(in the rows, 128 means zero)
Each path below is one point turned by a fixed rotation once a step. After each direction that follows a path, write how fast that rotation turns it, in degrees a step (0 if it stays still).
Each turn is a multiple of 5 degrees from 10 to 175, or 0.
Each row of a path follows its step; steps can be skipped.
path 1
step 0: [143 132 134 126 130 117 134 124 135 126 124 141 145 124 128 138 134 129
 117 120 132 119 140 133 144 126 127 138 134 110 126 127 128 131 132 128
 129 120 152 136 138 114 123 126 123 111 126 126 134 134 128 146 117 110
 118 114 133 130 124 120 114 126]
step 2: [124 124 126 143 134 109 145 142 142 132 138 121 123 124 140 117 135 112
 140 135 120 116 124 125 132 124 146 137 131 117 122 131 134 138 132 124
 133 132 126 129 139 146 142 116 127 128 113 129 120 130 119 134 126 126
 121 134 133 121 142 127 113 125]
step 10: [131 109 143 134 120 132 124 129 117 119 131 114 150 121 139 143 130 114
 126 119 130 119 130 124 123 131 131 124 129 109 119 130 115 132 142 126
 119 146 127 131 125 120 126 128 144 129 116 117 122 138 116 121 132 129
 118 129 123 125 132 114 117 130]
step 12: [122 133 126 145 140 133 138 128 129 120 139 128 117 130 127 119 128 133
 127 118 136 116 135 128 120 125 119 131 141 120 130 133 118 139 121 138
 128 122 131 122 129 129 134 114 138 113 127 130 138 131 133 135 121 121
 113 113  93 122 125 125 111 123]
step 14: [113 124 125 128 117 129 129 142 137 143 120 127 121 123 136 128 128 129
 140 116 138 114 117 121 131 123 148 133 139 145 126 128 112 134 129 120
 132 115 131 123 138 132 138 119 133 123 132 127 132 140 138 120 139 114
 146 126 129 127 137 117 125 144]
step 16: [130 116 137 114 129 141 118 123 127 136 130 134 140 115 148 150 126 120
 132 120 129 137 139 128 125 130 138 137 118 110 127 129 121 136 128 133
 136 144 149 123 129 109 132 120 122 138 140 132 123 132 135 131 131 118
 122 129 125 119 132 117 120 130]
step 17: [118 122 126 120 120 120 136 149 130 119 130 120 122 127 120 116 130 121
 131 112 153 111 124 121 140 115 129 142 123 139 129 128 126 124 135 121
 145 123 125 127 146 122 140 125 128 131 139 129 128 127 131 127 118 107
 122 120 120 118 126 127 125 131]
step 23: [111 103 129 119 125 128 135 150 132 129 121 129 124 119 113 116 141 129
 126 131 136 133 114 119 119 115 112 144 143 126 119 130 113 144 132 119
 127 132 124 126 140 134 126 128 135 125 130 129 124 115 136 127 131 117
 126 128 130 118 128 124 138 126]
[129 134 128 132 129 127 128 129 127 129 126 129 129 129 130 127 131 126
 128 127 130 125 128 129 126 127 130 128 127 130 132 127 128 129 129 124
 127 126 129 126 128 129 128 127 127 131 130 130 128 130 122 128 128 127
 125 124 126 125 131 129 131 130]
145
[129 128 131 128 128 130 126 128 124 129 131 128 130 128 122 133 129 126
 126 128 127 128 125 129 129 127 129 125 130 131 127 128 131 129 131 128
 127 129 132 131 124 128 132 125 128 130 129 129 132 132 128 126 128 128
 129 131 129 128 129 128 127 130]
65
[127 129 132 128 128 129 127 129 128 128 129 127 125 126 130 126 130 131
 132 128 126 125 126 128 131 125 128 129 129 132 129 127 128 128 129 126
 132 128 125 128 130 131 130 126 123 123 128 123 129 127 126 126 128 131
 129 132 128 124 127 129 129 127]
115
[126 132 130 128 129 129 128 129 127 130 130 132 123 126 130 127 131 130
 131 125 126 133 127 126 125 131 127 128 128 129 127 129 125 125 128 127
 129 131 130 128 127 127 128 127 126 131 129 130 124 128 131 126 128 127
 129 127 130 130 129 130 125 131]
145
path 2
step 3: [123 136 147 121 135 136 144 114 129 129 123 134 131 129 134 135 133 143
 126 131 133 128 125 128 128 126 109 133 119 129 123 125 143 127 140 129
 132 123 136 124 119 121 130 122 121 136 143 138 137 121 125 130 130 126
 109 137 126 132 129 129 121 135]
step 4: [109 125 119 130 133 134 124 127 124 129 114 129 126 126 132 126 134 129
 130 127 129 128 123 129 121 114 141 127 126 114 136 121 115 133 122 125
 121 118 125 125 135 130 120 141 132 128 125 131 115 132 128 117 129 133
 142 133 126 137 118 136 137 103]
step 6: [120 133 130 131 130 124 132 132 133 136 122 138 133 133 120 133 137 142
 121 114 126 110 125 131 126 126 126 129 123 127 131 122 124 127 132 134
 116 127 139 123 129 129 117 118 132 121 134 124 123 116 143 108 136 139
 133 108 126 127 138 117 131 125]
step 11: [135 126 116 135 135 124 120 117 127 118 131 135 133 118 123 145 125 137
 135 127 143 129 133 131 118 133 122 117 133 145 128 129 129 115 119 138
 124 117 128 138 115 131 122 128 127 146 129 128 134 124 123 120 123 123
 121 134 130 138 122 139 130 131]
step 14: [125 133 131 133 116 117 120 139 115 123 147 136 132 119 134 127 136 121
 124 129 134 107 122 121 121 136 122 129 123 131 136 121 123 128 126 136
 116 126 133 126 131 126 123 132 120 118 115 115 122 123 125 126 132 125
 113 134 131 127 114 117 129 120]
step 16: [114 136 141 131 128 122 121 128 111 126 124 131 120 130 142 139 133 141
 119 131 119 126 124 132 134 124 134 123 128 125 126 127 118 127 129 126
 127 120 144 132 122 123 136 136 124 106 131 127 134 150 126 126 132 137
 132 133 132 133 119 136 133 136]
step 20: [122 120 141 142 132 125 126 124 128 139 134 125 134 124 113 131 129 124
 117 116 130 114 122 123 127 139 126 117 128 131 130 130 131 122 122 132
 126 122 133 124 123 128 109 133 120 128 129 130 111 137 115 122 136 129
 115 134 117 123 114 131 116 128]
step 26: [129 129 131 132 117 131 136 131 136 134 118 133 131 125 118 146 136 120
 113 127 125 120 129 128 113 141 122 131 121 122 119 119 137 134 128 136
 131 120 134 127 132 123 121 135 121 127 123 139 132 139 132 124 115 137
 111 119 127 129 115 118 118 126]
[130 130 131 128 128 125 126 127 128 124 131 127 129 125 133 128 129 129
 129 124 129 130 124 129 127 128 125 128 129 127 125 130 129 127 128 123
 128 130 128 130 128 130 129 126 128 125 130 126 130 130 127 131 127 130
 128 133 129 126 126 125 127 126]
160
[129 130 127 130 128 129 122 125 126 128 126 127 127 130 127 123 125 127
 130 132 127 128 128 129 132 128 125 127 128 129 126 125 128 127 128 132
 124 131 127 127 128 129 130 128 130 125 129 127 127 130 128 126 127 128
 125 129 131 129 124 126 128 132]
20
[130 128 128 124 130 127 126 129 130 131 129 132 126 130 128 129 132 128
 128 129 125 128 127 127 131 124 129 130 130 130 127 127 127 131 127 129
 127 132 127 131 128 126 127 128 129 124 129 123 126 126 124 125 127 128
 129 130 125 129 130 126 131 124]
170
[128 128 128 125 129 130 130 130 130 126 124 127 130 128 127 129 127 132
 123 127 125 127 125 128 130 129 125 121 127 127 126 130 127 128 129 130
 130 129 127 128 124 126 128 128 131 130 128 128 131 131 124 129 129 130
 128 130 127 131 126 128 130 129]
80
[129 128 130 127 126 128 128 130 133 127 126 127 127 128 127 129 127 128
 129 128 132 130 129 129 128 131 131 128 130 128 127 128 126 129 126 131
 131 129 131 128 128 128 127 130 127 125 126 125 129 129 129 126 122 133
 130 130 127 125 129 128 127 134]
40
[128 125 130 127 125 121 130 126 128 132 129 127 128 126 127 130 126 130
 126 129 130 130 129 128 129 130 127 125 129 123 129 126 126 128 128 130
 130 129 126 127 127 132 128 129 130 126 128 129 126 126 127 130 129 125
 127 125 127 127 126 122 130 129]
55
